In the data rows, the value 500 means zero.
Some points:
<520 171 561 696 696 448 460 647 570 537 677 462 503 507 338 554 621 661 470 696 512 613 556 346 539 519 545 465 588 502 438 479 617 550 636 603 472 525 248 404 246 593 360 415 547 628 447 402 596 381 522 603 464 877 526 592 404 542 671 632 627>
<559 286 483 595 460 383 362 515 509 623 729 571 436 424 485 188 582 434 420 379 565 555 524 217 482 442 201 448 561 390 511 347 365 698 467 558 763 557 474 616 606 359 279 568 485 733 385 344 439 458 671 466 413 373 592 704 338 470 534 255 544>
<467 759 491 224 482 557 614 475 789 523 381 553 477 363 510 331 452 411 609 320 414 279 340 465 464 470 436 463 470 561 523 481 461 163 466 511 431 546 429 599 583 702 448 466 419 438 679 465 768 494 186 506 549 355 608 612 445 424 538 706 476>
<441 466 484 417 574 698 319 590 621 705 526 479 477 414 667 285 471 517 507 560 541 313 492 465 523 396 110 514 387 392 520 475 513 797 464 635 591 422 510 185 472 263 373 423 501 958 465 486 538 355 325 516 443 272 402 547 446 450 468 309 591>
<624 469 473 590 575 444 481 618 684 489 198 489 457 534 511 258 354 296 513 424 398 640 355 538 471 531 662 357 698 420 690 545 495 350 560 482 462 575 592 368 497 659 658 588 378 446 561 569 457 694 641 472 464 623 507 474 808 507 499 525 501>
<550 575 348 578 566 709 325 397 539 520 441 398 584 488 440 479 424 509 531 443 428 521 662 446 450 422 927 496 616 560 678 334 447 383 528 598 405 470 689 585 568 570 657 463 614 238 627 368 460 544 551 503 484 588 512 487 454 513 523 575 453>
<453 556 635 532 456 498 531 667 467 477 518 207 636 478 612 560 263 466 405 598 623 443 619 599 462 498 337 432 569 368 389 414 566 714 442 608 522 503 683 527 579 582 534 381 553 600 720 475 374 496 639 293 466 478 605 532 317 524 609 251 458>
<250 419 573 675 603 205 359 514 598 443 664 483 581 345 510 623 505 274 521 423 304 456 681  84 548 480 442 544 466 526 435 465 464 340 494 534 484 457 618 354 314 390 356 518 515 456 559 639 687 686 593 503 444 643 401 495 434 511 520 169 598>
<392 355 451 523 481 425 515 642 711 468 514 611 513 494 498 636 572 463 406 408 589 488 265 609 480 557 546 538 468 574 452 569 506 548 421 363 399 403 494 667 612 524 370 480 525 499 411 694 446 656 682 502 561 398 500 373 542 500 409 701 533>
<394 582 338 584 630 608 294 400 425 494 433 355 547 429 542 506 250 446 498 333 390 415 577 372 537 420 794 492 708 499 600 457 430 384 505 509 470 404 625 725 546 557 682 432 545 186 496 517 474 574 754 512 466 582 416 438 512 374 448 275 462>
<480 257 435 549 626 559 332 399 456 393 634 557 529 530 542 438 676 380 506 544 501 495 705  47 430 525 387 595 459 367 451 431 418 599 452 502 547 475 344 623 509 564 312 516 464 357 504 373 757 496 691 516 417 536 591 689 420 506 487 324 518>
<611 759 453 373 565 574 731 549 705 543 319 289 521 677 487 368 283 375 507 460 354 352 337 670 427 515 566 434 475 408 668 536 545 269 576 537 491 608 570 503 457 900 716 443 479 489 463 537 796 568 417 563 526 509 502 550 641 481 504 564 464>
<361 518 541 578 619 411 682 555 456 549 515 404 617 550 509 418 461 722 498 427 395 514 717 627 467 572 489 387 657 601 495 408 511 746 704 540 467 546 464 520 596 647 585 410 535 642 773 368 471 455 590 457 471 379 442 592 417 420 413 289 452>
<548 832 567 267 385 827 499 444 305 466 493 641 396 459 430 680 829 894 515 489 576 399 587 999 432 485 520 406 641 702 491 479 665 384 536 343 419 597 270 385 513 342 654 553 506 570 596 491 422 482 602 424 618 527 639 476 538 615 437 432 457>
<609 623 475 560 472 478 658 573 290 502 566 616 420 554 428 351 649 811 540 467 384 289 694 258 511 388 759 549 529 541 594 421 455 486 548 459 348 419 388 278 533 392 544 482 532 559 488 533 640 455 592 433 502 277 471 512 494 406 522 558 506>
<421 778 382 631 456 650 437 406 345 490 472 506 476 438 489 609 262 399 509 259 408 531 509 262 457 539 556 637 500 385 490 618 450 408 433 357 437 432 528 646 481 552 523 526 563 250 380 657 468 434 622 545 448 405 495 412 713 425 405 296 443>
<493 500 507 745 526 420 557 575 299 404 462 383 388 606 451 713 680 462 477 553 684 412 349 482 563 652 251 526 581 519 440 619 478 580 523 347 565 570 279 652 484 426 632 539 391 799 401 606 274 388 752 474 560 791 424 489 528 390 530 495 537>
<334 526 487 337 468 317 521 547 595 442 740 556 546 382 427 841 540 638 609 363 326 717 442 470 585 515 445 511 363 559 429 600 634 383 404 427 519 843 500 494 473 632 431 492 655 609 704 390 633 755 395 579 569 484 541 465 405 628 490 502 477>
<550 788 474 606 611 549 775 580 433 547 589 526 503 581 369 441 565 713 525 408 295 371 728 504 408 513 631 396 569 554 635 443 510 440 681 357 362 609 521 566 692 377 535 404 527 478 497 477 535 376 589 548 529 388 570 595 688 374 482 588 525>
<687 677 452 333 563 304 623 435 469 530 311 492 420 552 521 245 651 457 480 473 397 509 204 999 592 467 699 563 662 693 477 700 568 355 458 340 328 483 385 350 616 516 589 526 451 427 390 521 257 425 117 426 521 684 434 410 797 514 523 573 475>
<376 624 613 432 424 644 544 523 629 508 462 395 637 372 581 861 462 230 516 503 577 277 189 797 434 527 487 447 362 372 564 570 437 475 436 575 492 387 667 687 647 588 413 429 493 376 595 710 389 717 604 581 501 571 510 414 553 503 463 922 542>
<406 315 401 277 530 551 466 802 705 716 453 620 470 353 630 533 430 340 461 598 582 389 452 619 540 370 106 711 316 441 473 399 458 570 334 719 411 157 625 252 487 305 377 455 439 660 467 472 635 399   0 464 442 134 415 442 398 479 453 513 458>
<521 575 383 663 427 456 501 432 381 364 553 555 435 459 356 551 566 709 587 456 440 246 555 108 542 499 641 475 402 504 518 451 407 586 586 475 700 664 486 428 484 135 514 550 510 615 489 628 602 532 795 519 508 457 455 501 446 438 455 465 463>
<329 248 485 665 570 453 358 308 407 499 377 298 471 460 542 514 549 511 502 345 434 808 494 560 569 537 582 505 574 491 567 684 499 480 502 340 446 582 445 762 440 511 685 520 576  25 644 559 344 507 703 561 436 661 525 436 709 422 458 546 511>
<455 623 615 532 411 691 474 332 617 551 494 579 671 434 526 709 352 652 557 620 576 392 466 831 474 488 261 385 493 413 517 437 574 388 483 578 598 382 582 481 486 514 456 466 413 362 673 513 468 626 499 534 514 630 545 524 350 564 531 807 516>
<652 347 473 374 297 614 427 339 564 531 153 822 502 499 634 274 309 536 454 460 668 790 396 527 487 652 248 612 325 468 396 523 445 552 251 686 584 301 640 646 683 525 572 537 385 428 440 457 512 637 371 391 407 236 519 482 463 497 455 510 389>
<590 446 596 355 531 205 673 634 465 573 408 467 511 556 588 593 617 539 440 752 546 481 572 567 562 322 367 691 392 488 535 343 571 542 364 657 558 216 677 368 456 460 497 495 461 720 291 280 573 377 203 388 430 347 394 472 420 559 547 383 420>
<545 427 420 492 479 344 611 561 417 483 552 488 443 640 441 427 609 498 557 510 594 470 659 526 532 462 611 520 562 570 408 486 417 536 654 414 456 667 503 416 369 552 429 534 502 556 373 512 541 374 139 549 607 424 467 517 301 528 496 465 501>
<582 535 435 372 428 646 533 658 471 516 312 398 598 385 651 380 387 365 431 521 678 578 508 403 384 604 273 525 372 281 389 442 486 707 348 585 491 474 806 599 486 480 346 515 483 446 426 581 390 691 647 311 485 410 513 434 316 546 583 223 418>
<873 222 462 270 393 641 512 707 452 644 575 509 489 336 405 390 590 700 556 518 567 600 347 267 521 399 605 518 516 335 563 369 438 599 574 547 441 454 437 486 451 476 349 531 519 462 278 408 598 454 475 530 471 381 474 519 403 479 597 997 538>
<293 268 527 526 612 677 308 245 464 446 620 374 493 698 423 566 560 370 439 740 429 426 496  40 579 471 419 548 399 411 442 540 548 538 536 502 543 445 392 366 328 381 520 530 322 434 505 517 595 586 442 592 457 646 424 583 460 466 554 449 504>
<228 551 485 238 361 518 540 520 792 556 442 521 572 401 430 578 571 568 547 290 339 407 386 492 591 508 476 482 270 673 420 596 484 267 395 498 462 569 525 506 560 713 492 452 524 588 875 490 563 562 173 482 525 584 501 592 379 502 511 615 551>
<530 293 444 706 529 392 306 419 663 427 342 411 391 503 529 363 404 533 440 391 417 700 281 434 407 681 700 408 598 522 726 526 544 316 540 455 474 482 389 738 437 469 676 507 502 241 542 473 493 552 700 520 456 615 670 420 755 487 427 501 574>
<508 734 644 249 312 538 397 517 318 463 566 616 400 488 454 480 576 684 541 572 492 596 684 948 498 504 589 410 411 645 449 581 505 412 522 314 410 570 318 346 484 482 597 576 563 526 576 503 307 409 464 432 587 518 529 589 597 615 375 309 589>
<786 515 502 425 494 525 639 436 479 518 408 694 459 332 531 263 430 376 499 577 632 582 441 388 552 532 494 552 450 475 626 508 367 601 428 718 573 197 667 727 660 467 498 524 443 603 307 402 471 299 443 585 410 468 500 541 401 459 591 806 499>
<759 413 709 339 492 324 718 536 346 472 486 569 496 679 613 663 480 483 326 836 621 481 548 840 441 369 584 537 528 476 397 434 582 651 434 579 647 424 596 484 400 658 461 522 545 473 360 345 525 333 504 377 410 378 511 427 481 663 495 373 325>
<378 360 521 884 413 271 509 560 536 475 556 723 430 612 269 616 610 388 474 655 597 634 383 391 556 685 448 410 573 566 326 559 606 595 774 522 622 292 279 381 345 463 515 550 441 720 551 501 512 269 665 581 578 855 487 519 391 515 564 727 675>
<598 563 506 672 660 530 567 482 304 516 479 220 437 579 512 462 373 354 287 638 569 364 342 767 505 612 562 543 494 731 199 771 661 378 489 405 427 671 329 408 542 469 477 435 440 365 354 587 274 443 538 475 640 556 420 481 689 562 638 381 528>
<436 385 412 682 403 305 550 638 580 437 634 685 520 659 392 575 650 534 590 377 537 666 565 473 481 503 736 510 441 658 364 515 415 607 512 377 619 416 491 526 626 687 290 500 601 575 361 527 519 390 231 511 600 551 515 502 507 535 532 594 486>
<487 544 458 646 559 698 511 358 705 531 443 636 558 638 455 458 356 421 611 347 538 569 496 605 322 462 532 367 552 479 715 391 568 400 555 522 478 299 646 665 473 521 424 466 459 230 630 446 563 616 546 528 477 656 551 409 465 668 462 516 487>
<553 525 686 431 330 498 453 479 459 470 690 419 453 602 489 289 510 497 551 462 670 600 676 851 480 370 574 451 476 577 398 535 382 332 559 454 446 683 472 284 498 367 647 624 573 656 286 504 306 368 338 543 688 481 349 611 417 578 359 487 567>
<393 665 520 685 443 305 358 432 356 323 594 540 571 502 652 735 460 347 520 485 315 559 612   0 510 516 468 577 379 319 522 551 432 414 445 426 459 377 519 419 405 502 362 613 556 299 535 641 526 534 551 479 432 500 456 358 665 485 403 288 515>
<609 601 564 232 582 655 629 453 306 431 498 401 490 574 558 641 651 793 443 769 577 374 510 907 467 532 453 487 594 587 542 394 654 773 479 515 511 901 465 458 444 588 448 482 600 890 482 428 453 380 552 488 550 348 654 364 507 499 524 448 305>
<427 498 507 551 485 341 562 372 457 456 639 642 452 487 476 558 493 451 621 496 488 633 624 409 566 511 511 498 461 544 425 505 514 568 496 497 628 885 433 477 506 350 521 512 547 636 437 583 422 740 578 624 588 380 521 425 435 498 481 557 449>
<442 327 519 411 523 612 278 230 360 450 581 343 520 446 597 493 414 294 501 557 532 566 472 305 674 482 468 579 593 354 613 569 408 638 508 528 544 556 499 544 425 292 698 546 418 254 479 525 428 533 420 618 389 544 416 494 648 380 533 595 591>
These points spread out most along one direction. Take the direction at right angles to it along which they spread out most. Go by this last direction. How far along it is each point below, from 0 to 99? The average is 50, and the first point in the table lies past the average. One standard deviation of the points above along it is 16.
<786 515 502 425 494 525 639 436 479 518 408 694 459 332 531 263 430 376 499 577 632 582 441 388 552 532 494 552 450 475 626 508 367 601 428 718 573 197 667 727 660 467 498 524 443 603 307 402 471 299 443 585 410 468 500 541 401 459 591 806 499> 62
<442 327 519 411 523 612 278 230 360 450 581 343 520 446 597 493 414 294 501 557 532 566 472 305 674 482 468 579 593 354 613 569 408 638 508 528 544 556 499 544 425 292 698 546 418 254 479 525 428 533 420 618 389 544 416 494 648 380 533 595 591> 56
<455 623 615 532 411 691 474 332 617 551 494 579 671 434 526 709 352 652 557 620 576 392 466 831 474 488 261 385 493 413 517 437 574 388 483 578 598 382 582 481 486 514 456 466 413 362 673 513 468 626 499 534 514 630 545 524 350 564 531 807 516> 42
<553 525 686 431 330 498 453 479 459 470 690 419 453 602 489 289 510 497 551 462 670 600 676 851 480 370 574 451 476 577 398 535 382 332 559 454 446 683 472 284 498 367 647 624 573 656 286 504 306 368 338 543 688 481 349 611 417 578 359 487 567> 41
<392 355 451 523 481 425 515 642 711 468 514 611 513 494 498 636 572 463 406 408 589 488 265 609 480 557 546 538 468 574 452 569 506 548 421 363 399 403 494 667 612 524 370 480 525 499 411 694 446 656 682 502 561 398 500 373 542 500 409 701 533> 46
<550 788 474 606 611 549 775 580 433 547 589 526 503 581 369 441 565 713 525 408 295 371 728 504 408 513 631 396 569 554 635 443 510 440 681 357 362 609 521 566 692 377 535 404 527 478 497 477 535 376 589 548 529 388 570 595 688 374 482 588 525> 35
<493 500 507 745 526 420 557 575 299 404 462 383 388 606 451 713 680 462 477 553 684 412 349 482 563 652 251 526 581 519 440 619 478 580 523 347 565 570 279 652 484 426 632 539 391 799 401 606 274 388 752 474 560 791 424 489 528 390 530 495 537> 50
<530 293 444 706 529 392 306 419 663 427 342 411 391 503 529 363 404 533 440 391 417 700 281 434 407 681 700 408 598 522 726 526 544 316 540 455 474 482 389 738 437 469 676 507 502 241 542 473 493 552 700 520 456 615 670 420 755 487 427 501 574> 34
<548 832 567 267 385 827 499 444 305 466 493 641 396 459 430 680 829 894 515 489 576 399 587 999 432 485 520 406 641 702 491 479 665 384 536 343 419 597 270 385 513 342 654 553 506 570 596 491 422 482 602 424 618 527 639 476 538 615 437 432 457> 21
<759 413 709 339 492 324 718 536 346 472 486 569 496 679 613 663 480 483 326 836 621 481 548 840 441 369 584 537 528 476 397 434 582 651 434 579 647 424 596 484 400 658 461 522 545 473 360 345 525 333 504 377 410 378 511 427 481 663 495 373 325> 51
<611 759 453 373 565 574 731 549 705 543 319 289 521 677 487 368 283 375 507 460 354 352 337 670 427 515 566 434 475 408 668 536 545 269 576 537 491 608 570 503 457 900 716 443 479 489 463 537 796 568 417 563 526 509 502 550 641 481 504 564 464> 28
<393 665 520 685 443 305 358 432 356 323 594 540 571 502 652 735 460 347 520 485 315 559 612   0 510 516 468 577 379 319 522 551 432 414 445 426 459 377 519 419 405 502 362 613 556 299 535 641 526 534 551 479 432 500 456 358 665 485 403 288 515> 62
<624 469 473 590 575 444 481 618 684 489 198 489 457 534 511 258 354 296 513 424 398 640 355 538 471 531 662 357 698 420 690 545 495 350 560 482 462 575 592 368 497 659 658 588 378 446 561 569 457 694 641 472 464 623 507 474 808 507 499 525 501> 33
<293 268 527 526 612 677 308 245 464 446 620 374 493 698 423 566 560 370 439 740 429 426 496  40 579 471 419 548 399 411 442 540 548 538 536 502 543 445 392 366 328 381 520 530 322 434 505 517 595 586 442 592 457 646 424 583 460 466 554 449 504> 70
<559 286 483 595 460 383 362 515 509 623 729 571 436 424 485 188 582 434 420 379 565 555 524 217 482 442 201 448 561 390 511 347 365 698 467 558 763 557 474 616 606 359 279 568 485 733 385 344 439 458 671 466 413 373 592 704 338 470 534 255 544> 83
<652 347 473 374 297 614 427 339 564 531 153 822 502 499 634 274 309 536 454 460 668 790 396 527 487 652 248 612 325 468 396 523 445 552 251 686 584 301 640 646 683 525 572 537 385 428 440 457 512 637 371 391 407 236 519 482 463 497 455 510 389> 60
